In the rows, zero is written as 100.
Named turns come first, each shown by rows before and after it. Which turns, in which order, take the first row of each pair that follows to the second? Write the first one first, as in the answered first pair.
turn P:
94	93	108	113	104	102	100	112	108	96	105	91	102	102 => 98	89	108	114	98	100	101	107	106	103	103	88	99	100
95	89	77	92	102	112	86	102	93	110	98	107	103	96 => 94	93	75	96	107	112	86	108	92	107	100	113	107	96
113	114	89	85	102	107	85	91	84	90	91	110	102	96 => 109	116	89	95	107	106	89	99	87	85	92	113	108	92
96	87	78	109	62	109	92	112	82	101	88	95	97	86 => 100	85	77	98	64	110	84	108	84	105	84	99	95	88
turn A:
84	88	99	126	90	105	102	117	97	100	113	96	106	92 => 97	111	121	118	109	84	114	99	104	92	112	86	98	99
122	100	116	79	96	76	115	61	86	98	93	85	83	101 => 114	63	93	67	97	110	98	66	95	111	92	106	88	103
112	88	75	110	89	89	90	109	94	88	119	124	112	120 => 120	104	90	115	92	67	98	106	91	80	120	116	107	117
89	99	90	108	96	108	88	129	102	100	104	104	108	104 => 97	118	107	109	102	87	98	121	102	92	102	92	103	105
turn E:
121	118	114	79	92	95	92	95	106	97	89	79	85	104 => 125	114	106	85	82	93	96	87	91	103	87	87	85	95
121	115	105	80	82	88	106	75	86	104	94	93	88	96 => 107	91	109	86	73	102	99	82	97	110	101	78	83	98
95	96	108	96	108	108	89	109	120	96	94	86	90	114 => 107	125	100	90	116	90	100	98	99	90	84	109	99	105
Now pairs of rows:
(2 to 3 turns a pair)
113	103	118	93	64	91	99	82	99	111	89	75	79	101 => 120	119	118	91	71	84	106	77	90	105	86	83	86	99 -> E, E, E
93	97	124	123	106	96	106	104	105	94	113	83	103	92 => 109	99	125	110	98	91	111	83	96	101	109	81	95	90 -> E, P, P
104	122	112	117	131	91	115	112	115	86	101	94	106	96 => 95	96	105	118	135	113	110	114	123	89	105	104	113	95 -> A, P
94	76	116	125	90	88	118	72	91	100	124	104	88	88 => 91	62	99	110	86	104	105	76	89	112	117	113	90	92 -> A, P, A
123	110	96	86	88	89	113	80	89	92	88	108	95	92 => 111	87	94	95	61	103	100	98	88	100	93	94	92	90 -> E, P, A
97	105	93	129	89	90	108	114	107	103	94	98	109	83 => 118	92	97	104	109	93	116	78	113	108	90	114	95	92 -> A, E, A
120	81	119	71	99	100	100	58	106	119	104	78	61	104 => 129	105	117	66	114	84	106	53	101	110	95	91	66	102 -> E, E
94	122	98	113	105	89	102	113	99	95	99	99	110	101 => 91	98	88	101	116	110	94	111	110	102	98	112	109	106 -> A, A
107	75	100	95	86	107	103	72	98	114	96	96	90	101 => 108	87	102	80	110	110	92	84	115	109	90	100	93	115 -> P, E
111	110	84	109	85	99	92	106	81	98	94	115	115	93 => 116	92	91	98	78	105	90	83	83	108	96	103	99	96 -> A, E, P
94	72	98	100	55	109	90	89	87	123	90	90	84	99 => 97	94	102	72	101	111	68	106	123	111	76	87	81	129 -> P, E
112	133	93	105	109	93	97	117	87	91	97	109	110	97 => 109	108	79	91	116	117	86	118	92	98	95	123	112	103 -> A, A
85	81	122	84	102	96	106	97	125	108	99	80	71	101 => 77	86	113	105	72	93	107	116	105	108	104	72	81	85 -> A, A
102	98	92	69	109	87	101	89	105	102	99	101	81	115 => 86	81	87	80	95	103	91	110	110	106	102	92	87	113 -> E, A, E
95	94	95	145	82	97	102	118	84	110	109	85	112	95 => 109	74	102	98	136	114	95	85	120	112	103	98	94	120 -> A, A
111	113	91	91	84	89	97	97	97	103	93	90	97	95 => 112	117	94	90	95	89	93	104	103	100	92	89	96	101 -> E, E, E
107	84	112	103	115	130	63	93	124	80	108	98	83	100 => 112	101	125	105	121	110	71	88	123	75	107	88	82	100 -> A, A, A
86	107	133	133	92	82	115	107	106	85	118	63	97	95 => 87	103	124	135	76	83	118	99	93	89	119	67	98	87 -> E, E, E
105	125	99	85	124	89	89	116	115	105	79	104	98	100 => 96	112	95	93	131	101	91	124	121	105	84	111	106	97 -> P, A
86	92	134	129	75	99	89	117	121	88	118	79	89	80 => 99	99	124	90	136	113	81	103	147	84	103	113	92	105 -> E, A
96	112	122	117	94	100	95	101	111	99	103	75	83	110 => 91	90	84	111	89	128	83	112	100	109	95	110	103	103 -> E, A, A
96	105	122	106	103	78	110	105	108	95	105	80	93	111 => 91	102	113	118	87	81	106	118	100	99	108	82	102	103 -> A, A, A
101	96	113	91	123	108	111	71	94	100	107	102	89	101 => 81	92	114	118	98	113	100	110	94	97	116	77	94	96 -> A, A, E
107	131	102	104	112	87	105	103	102	88	96	102	106	100 => 99	112	96	103	126	106	102	108	107	92	102	114	112	106 -> A, P
84	72	102	97	120	126	104	94	135	108	110	101	90	124 => 82	68	87	105	68	127	97	102	106	121	108	89	91	108 -> A, P, P
84	73	83	114	95	114	108	106	95	102	100	121	123	82 => 88	109	91	115	120	100	106	127	108	84	94	116	127	92 -> E, E, A
83	83	97	109	115	108	111	98	96	103	101	123	113	106 => 78	81	109	121	90	100	115	101	92	107	105	97	106	103 -> A, E, P
120	85	83	69	95	116	94	76	101	107	99	112	87	102 => 112	94	69	83	68	112	90	97	83	103	97	110	98	91 -> A, P
122	137	122	79	99	65	95	94	93	103	80	78	92	105 => 129	106	100	52	117	91	90	75	95	114	75	108	92	113 -> E, A, P
108	99	113	71	116	93	89	83	123	107	94	87	88	119 => 110	87	98	81	81	94	101	63	90	118	95	100	90	102 -> E, E
111	127	92	91	121	74	92	102	115	100	102	112	95	122 => 91	108	72	114	98	94	84	127	103	105	109	123	113	111 -> P, A, A
108	98	115	118	102	107	96	99	125	95	116	94	93	108 => 110	99	97	114	114	114	96	99	118	92	111	120	107	106 -> E, A, P
112	102	113	70	106	88	118	75	114	102	91	98	88	104 => 93	77	106	73	102	113	100	102	130	109	96	91	95	111 -> E, A, E
94	90	73	92	74	111	102	91	90	107	92	109	105	89 => 103	88	92	82	83	100	110	66	100	107	95	93	88	96 -> A, A, E
85	110	124	104	84	93	104	109	109	92	107	89	108	86 => 99	94	100	77	101	112	103	85	111	100	101	124	114	89 -> A, E, A
96	114	102	114	82	97	95	124	97	108	96	89	110	101 => 98	99	100	96	117	113	91	115	119	107	95	103	108	113 -> A, A, P
119	124	120	93	110	72	105	92	99	96	82	105	86	102 => 107	74	113	90	79	102	90	89	102	117	92	90	76	100 -> E, P, E
